In the data rows, the value 128 means zero.
Here are some points:
np.array([157, 149, 148, 134, 144, 163, 153, 163, 85])
np.array([148, 132, 116, 128, 119, 129, 141, 109, 123])
np.array([155, 146, 133, 155, 148, 137, 159, 157, 88])
np.array([148, 133, 101, 110, 118, 123, 153, 131, 109])
np.array([150, 130, 120, 123, 140, 174, 150, 142, 109])
np.array([128, 137, 117, 111, 123, 160, 131, 161, 115])
np.array([162, 142, 156, 162, 167, 207, 164, 152, 110])
np.array([130, 134, 97, 115, 112, 157, 137, 59, 125])
np.array([133, 131, 94, 119, 161, 134, 159, 118, 114])
np.array([104, 107, 127, 118, 120, 103, 90, 108, 162])
np.array([131, 133, 116, 110, 124, 94, 131, 81, 132])
np.array([157, 148, 159, 148, 151, 179, 156, 100, 111])
np.array([93, 104, 106, 124, 112, 103, 91, 78, 165])
np.array([164, 157, 132, 154, 124, 184, 148, 148, 94])
np.array([166, 153, 190, 189, 176, 206, 147, 133, 94])
np.array([171, 150, 125, 160, 151, 189, 152, 179, 95])
np.array([97, 99, 84, 88, 60, 75, 69, 98, 171])
np.array([162, 147, 94, 189, 179, 198, 155, 132, 86])
np.array([100, 113, 114, 89, 76, 86, 95, 92, 158])
np.array([97, 114, 143, 99, 117, 144, 132, 150, 143])
np.array([108, 103, 140, 123, 102, 114, 93, 109, 159])
np.array([154, 149, 187, 168, 165, 207, 160, 167, 103])
np.array([95, 103, 122, 104, 120, 100, 93, 74, 166])
np.array([97, 106, 182, 114, 106, 130, 107, 98, 160])
np.array([122, 134, 175, 137, 142, 121, 149, 170, 125])
np.array([132, 135, 131, 126, 153, 177, 161, 171, 122])
np.array([105, 107, 165, 136, 133, 123, 100, 66, 163])
np.array([145, 151, 94, 150, 142, 148, 162, 183, 105])
np.array([154, 154, 184, 192, 168, 236, 154, 188, 92])
np.array([128, 132, 110, 107, 115, 155, 135, 107, 133])
np.array([104, 109, 99, 97, 74, 62, 86, 69, 160])
np.array([104, 103, 107, 133, 116, 82, 92, 111, 153])
np.array([88, 103, 149, 111, 117, 108, 93, 31, 161])
np.array([149, 154, 152, 183, 196, 198, 151, 150, 86])
np.array([106, 111, 102, 108, 132, 131, 118, 139, 145])
np.array([143, 137, 95, 115, 118, 162, 143, 115, 123])
np.array([162, 157, 126, 155, 132, 143, 153, 171, 102])
np.array([158, 147, 156, 156, 147, 139, 158, 179, 100])
np.array([111, 103, 100, 114, 111, 110, 94, 88, 163])
np.array([109, 123, 137, 100, 80, 50, 98, 124, 155])
np.array([158, 151, 177, 205, 168, 189, 164, 182, 111])
np.array([108, 102, 133, 127, 106, 125, 87, 123, 141])
np.array([96, 101, 148, 132, 137, 105, 98, 94, 158])
np.array([106, 106, 95, 130, 118, 145, 94, 46, 148])
np.array([156, 159, 114, 140, 158, 156, 142, 155, 90])
np.array([144, 140, 132, 134, 143, 116, 166, 150, 110])
np.array([114, 114, 130, 106, 130, 112, 121, 128, 143])
np.array([136, 126, 111, 112, 130, 130, 133, 108, 112])
np.array([177, 166, 201, 187, 153, 138, 163, 171, 79])
np.array([143, 143, 124, 129, 141, 171, 164, 147, 120])
np.array([144, 163, 133, 152, 150, 176, 168, 142, 84])
np.array([108, 107, 192, 134, 106, 82, 103, 82, 158])
np.array([106, 104, 147, 80, 97, 34, 87, 64, 158])
np.array([84, 93, 93, 76, 72, 10, 75, 23, 175])
np.array([88, 97, 82, 82, 75, 61, 73, 92, 167])
np.array([167, 151, 131, 157, 154, 184, 160, 160, 92])
np.array([156, 146, 160, 197, 183, 202, 148, 148, 101])
np.array([137, 134, 116, 140, 141, 128, 135, 144, 136])
np.array([157, 153, 75, 147, 153, 124, 150, 146, 97])
np.array([89, 93, 127, 87, 75, 40, 81, 105, 178])
np.array([110, 100, 91, 130, 115, 126, 105, 102, 162])
np.array([148, 147, 200, 153, 161, 193, 166, 216, 103])
np.array([137, 136, 168, 131, 149, 153, 161, 186, 110])
np.array([127, 150, 122, 117, 145, 156, 148, 157, 111])
np.array([167, 152, 165, 149, 132, 122, 154, 166, 97])
np.array([95, 102, 123, 83, 95, 86, 81, 31, 160])
np.array([106, 111, 94, 106, 116, 108, 125, 143, 158])
np.array([118, 134, 122, 122, 138, 114, 131, 184, 121])
np.array([105, 100, 155, 124, 123, 147, 87, 104, 152])
np.array([136, 133, 54, 113, 122, 125, 125, 142, 125])
np.array([152, 154, 130, 150, 147, 135, 170, 171, 88])
np.array([97, 99, 78, 88, 86, 37, 85, 97, 161])
np.array([144, 140, 138, 143, 155, 156, 155, 181, 122])
np.array([157, 150, 135, 137, 145, 153, 154, 168, 92])
np.array([91, 103, 103, 98, 78, 76, 88, 55, 179])
np.array([117, 129, 149, 104, 125, 117, 135, 94, 134])
np.array([167, 153, 178, 155, 167, 146, 163, 207, 89])
np.array([163, 144, 150, 134, 149, 208, 152, 145, 93])
np.array([105, 114, 141, 83, 109, 66, 96, 74, 143])
np.array([118, 121, 82, 104, 132, 94, 125, 150, 139])
np.array([144, 140, 110, 147, 154, 195, 160, 156, 119])
np.array([136, 134, 98, 114, 149, 125, 152, 136, 118])
np.array([148, 156, 138, 157, 156, 156, 154, 172, 94])
np.array([111, 103, 97, 102, 71, 87, 90, 9, 159])
np.array([152, 151, 126, 148, 164, 169, 157, 151, 97])
np.array([135, 143, 143, 127, 142, 171, 155, 177, 115])
np.array([95, 92, 103, 79, 62, 23, 78, 85, 167])
np.array([134, 134, 145, 118, 116, 117, 133, 101, 124])
np.array([130, 126, 146, 121, 128, 123, 139, 102, 118])
np.array([132, 136, 58, 136, 119, 97, 124, 134, 125])
np.array([106, 104, 107, 87, 80, 90, 91, 83, 150])
np.array([132, 133, 94, 128, 147, 136, 151, 136, 114])
24 more points follow, each with its number after it:
np.array([135, 149, 145, 147, 157, 134, 159, 154, 100]) 0
np.array([98, 103, 106, 112, 91, 76, 102, 60, 159]) 1
np.array([132, 138, 132, 119, 121, 113, 135, 116, 126]) 2
np.array([140, 129, 138, 117, 119, 113, 135, 119, 134]) 3
np.array([151, 152, 171, 199, 176, 161, 143, 177, 100]) 4
np.array([110, 119, 89, 111, 104, 122, 136, 139, 143]) 5
np.array([108, 106, 75, 87, 82, 60, 92, 75, 154]) 6
np.array([100, 100, 59, 86, 71, 122, 71, 67, 171]) 7
np.array([93, 112, 114, 91, 77, 115, 95, 40, 153]) 8
np.array([86, 103, 132, 109, 92, 158, 95, 115, 162]) 9
np.array([103, 111, 116, 96, 79, 94, 90, 83, 154]) 10
np.array([98, 108, 149, 88, 61, 19, 86, 81, 138]) 11
np.array([161, 146, 151, 152, 148, 125, 164, 106, 93]) 12
np.array([167, 156, 108, 147, 158, 161, 159, 209, 97]) 13
np.array([129, 130, 109, 122, 134, 117, 152, 142, 97]) 14
np.array([123, 136, 119, 131, 151, 129, 161, 192, 103]) 15
np.array([178, 166, 163, 191, 172, 150, 165, 150, 73]) 16
np.array([106, 117, 156, 130, 107, 114, 89, 33, 148]) 17
np.array([142, 132, 127, 121, 119, 95, 135, 106, 118]) 18
np.array([147, 151, 155, 164, 164, 179, 169, 161, 104]) 19
np.array([97, 111, 151, 134, 142, 135, 104, 20, 152]) 20
np.array([88, 97, 47, 88, 87, 46, 74, 74, 178]) 21
np.array([124, 132, 133, 123, 150, 127, 137, 149, 112]) 22
np.array([120, 141, 122, 138, 147, 171, 162, 200, 116]) 23
Which three of these numbered points are nearest to each point below by angle, seen from the average point of the first points? Their numbers follow each, nearest first.
np.array([186, 169, 186, 192, 151, 169, 163, 170, 66]) > 16 4 19
np.array([135, 138, 131, 139, 126, 137, 154, 143, 104]) > 0 16 19
np.array([125, 143, 99, 128, 141, 98, 153, 140, 120]) > 14 15 22
np.array([133, 138, 146, 119, 148, 176, 154, 197, 122]) > 23 13 15
np.array([114, 110, 75, 103, 79, 57, 102, 77, 152]) > 6 21 1
np.array([157, 159, 144, 147, 155, 116, 160, 162, 96]) > 0 16 13
np.array([112, 124, 89, 118, 106, 123, 132, 162, 128]) > 5 14 15
np.array([132, 134, 122, 131, 140, 134, 156, 161, 113]) > 15 13 23
np.array([138, 135, 115, 119, 104, 107, 136, 76, 132]) > 18 1 8
np.array([105, 100, 92, 100, 92, 36, 68, 27, 179]) > 1 6 21
np.array([111, 111, 78, 95, 68, 85, 89, 70, 160]) > 6 10 21
np.array([101, 101, 112, 82, 64, 72, 79, 61, 161]) > 10 1 6
np.array([102, 103, 61, 110, 107, 93, 91, 103, 170]) > 21 6 7
np.array([106, 92, 128, 71, 63, 80, 78, 74, 185]) > 10 1 8
np.array([181, 167, 176, 189, 159, 187, 169, 131, 74]) > 16 19 4
np.array([127, 134, 170, 111, 113, 118, 134, 158, 135]) > 3 22 15
np.array([96, 101, 125, 130, 123, 154, 97, 135, 174]) > 9 7 10
np.array([148, 131, 102, 121, 127, 114, 138, 131, 114]) > 14 18 5
np.array([108, 112, 98, 101, 75, 124, 97, 59, 141]) > 8 7 10
np.array([148, 138, 122, 116, 111, 104, 132, 123, 125]) > 18 2 3
np.array([187, 156, 113, 149, 143, 178, 157, 198, 98]) > 13 23 19
np.array([105, 108, 137, 103, 86, 45, 89, 134, 149]) > 11 10 6
np.array([147, 131, 114, 120, 133, 132, 137, 104, 119]) > 18 12 2
np.array([142, 132, 107, 122, 154, 116, 154, 138, 112]) > 14 15 22
np.array([103, 103, 82, 118, 107, 89, 103, 93, 159]) > 21 6 1
np.array([95, 101, 124, 116, 126, 99, 97, 72, 152]) > 1 8 17
np.array([102, 109, 90, 94, 103, 27, 92, 78, 152]) > 6 21 1
np.array([131, 137, 128, 126, 141, 137, 145, 111, 110]) > 12 16 0
np.array([156, 153, 208, 190, 170, 141, 150, 188, 104]) > 4 16 0
np.array([126, 130, 100, 110, 107, 129, 141, 146, 128]) > 5 14 15
np.array([92, 108, 66, 88, 74, 62, 91, 66, 146]) > 6 21 1
np.array([136, 146, 112, 147, 149, 155, 160, 102, 102]) > 12 16 19
np.array([128, 140, 140, 123, 135, 157, 152, 175, 116]) > 23 15 13
np.array([93, 96, 95, 112, 102, 93, 83, 56, 177]) > 1 10 21
np.array([104, 112, 87, 107, 104, 104, 137, 157, 144]) > 5 21 6
np.array([94, 115, 64, 110, 85, 121, 104, 72, 150]) > 7 21 8
np.array([118, 112, 146, 107, 123, 130, 134, 75, 141]) > 20 17 8
np.array([132, 124, 144, 129, 134, 118, 138, 105, 126]) > 20 18 17
np.array([146, 150, 136, 180, 180, 167, 140, 171, 114]) > 4 19 16
np.array([133, 128, 133, 115, 120, 105, 140, 109, 124]) > 2 18 3
np.array([128, 134, 128, 119, 145, 167, 137, 162, 119]) > 23 13 19
np.array([188, 165, 206, 187, 159, 158, 168, 153, 76]) > 16 4 19
np.array([167, 150, 131, 145, 172, 150, 165, 189, 103]) > 13 0 19
np.array([165, 143, 187, 202, 172, 187, 150, 105, 98]) > 16 4 19
np.array([110, 110, 110, 95, 117, 118, 134, 72, 138]) > 8 1 6
np.array([95, 118, 92, 83, 97, 83, 94, 98, 151]) > 6 21 10
np.array([149, 117, 177, 126, 130, 116, 139, 110, 129]) > 3 12 2
np.array([88, 93, 106, 83, 63, 80, 78, 79, 179]) > 10 1 6
np.array([136, 129, 110, 113, 104, 117, 131, 108, 145]) > 6 7 10
np.array([146, 150, 140, 154, 160, 171, 159, 161, 109]) > 19 4 0
np.array([89, 99, 160, 116, 122, 143, 107, 81, 167]) > 20 17 9
np.array([129, 131, 116, 112, 130, 124, 143, 144, 115]) > 14 15 22
np.array([91, 99, 54, 92, 80, 77, 79, 98, 168]) > 21 6 7
np.array([160, 155, 188, 148, 151, 108, 155, 134, 102]) > 12 16 0
np.array([122, 119, 149, 118, 116, 140, 126, 117, 158]) > 9 17 8
np.array([107, 117, 121, 99, 122, 119, 126, 94, 135]) > 8 1 10
np.array([92, 104, 132, 119, 103, 158, 90, 90, 169]) > 9 8 7
np.array([107, 120, 123, 111, 124, 146, 123, 135, 130]) > 9 5 7
np.array([78, 86, 57, 71, 52, 24, 81, 90, 172]) > 6 21 10
np.array([85, 104, 108, 97, 90, 69, 73, 19, 161]) > 1 8 10
np.array([127, 129, 127, 132, 128, 115, 138, 164, 118]) > 15 22 13
np.array([153, 135, 144, 128, 128, 132, 142, 133, 127]) > 12 16 19
np.array([149, 151, 167, 157, 162, 183, 172, 151, 97]) > 19 16 4
np.array([100, 101, 98, 78, 69, 76, 70, 74, 176]) > 10 6 21
np.array([117, 111, 134, 128, 132, 61, 93, 80, 157]) > 1 11 21
np.array([143, 152, 140, 160, 170, 177, 160, 158, 101]) > 19 4 0
np.array([116, 115, 126, 105, 119, 145, 122, 124, 123]) > 9 7 8
np.array([120, 133, 114, 107, 136, 133, 139, 138, 118]) > 14 15 22
np.array([99, 101, 100, 91, 72, 93, 82, 16, 161]) > 8 1 10
np.array([98, 110, 112, 115, 123, 124, 127, 145, 131]) > 5 9 21
np.array([103, 118, 102, 97, 146, 126, 119, 158, 143]) > 5 21 22
np.array([141, 135, 147, 131, 145, 132, 141, 134, 117]) > 0 16 19
np.array([94, 108, 94, 130, 128, 142, 89, 102, 151]) > 7 9 21
np.array([147, 154, 161, 163, 161, 190, 160, 160, 97]) > 19 4 16
np.array([102, 97, 107, 90, 68, 61, 64, 75, 170]) > 10 6 1
np.array([100, 103, 128, 124, 133, 49, 92, 59, 157]) > 1 11 6
np.array([144, 131, 156, 127, 130, 104, 120, 133, 122]) > 3 18 2
np.array([162, 152, 105, 159, 135, 171, 151, 182, 89]) > 13 23 19
np.array([124, 114, 87, 108, 117, 127, 138, 116, 151]) > 5 7 21
np.array([168, 151, 163, 161, 174, 120, 159, 181, 104]) > 0 16 4
np.array([152, 144, 167, 162, 171, 221, 159, 165, 93]) > 19 4 16
np.array([165, 153, 55, 157, 171, 171, 157, 146, 98]) > 13 19 23
np.array([99, 94, 116, 87, 81, 69, 65, 67, 174]) > 10 1 6
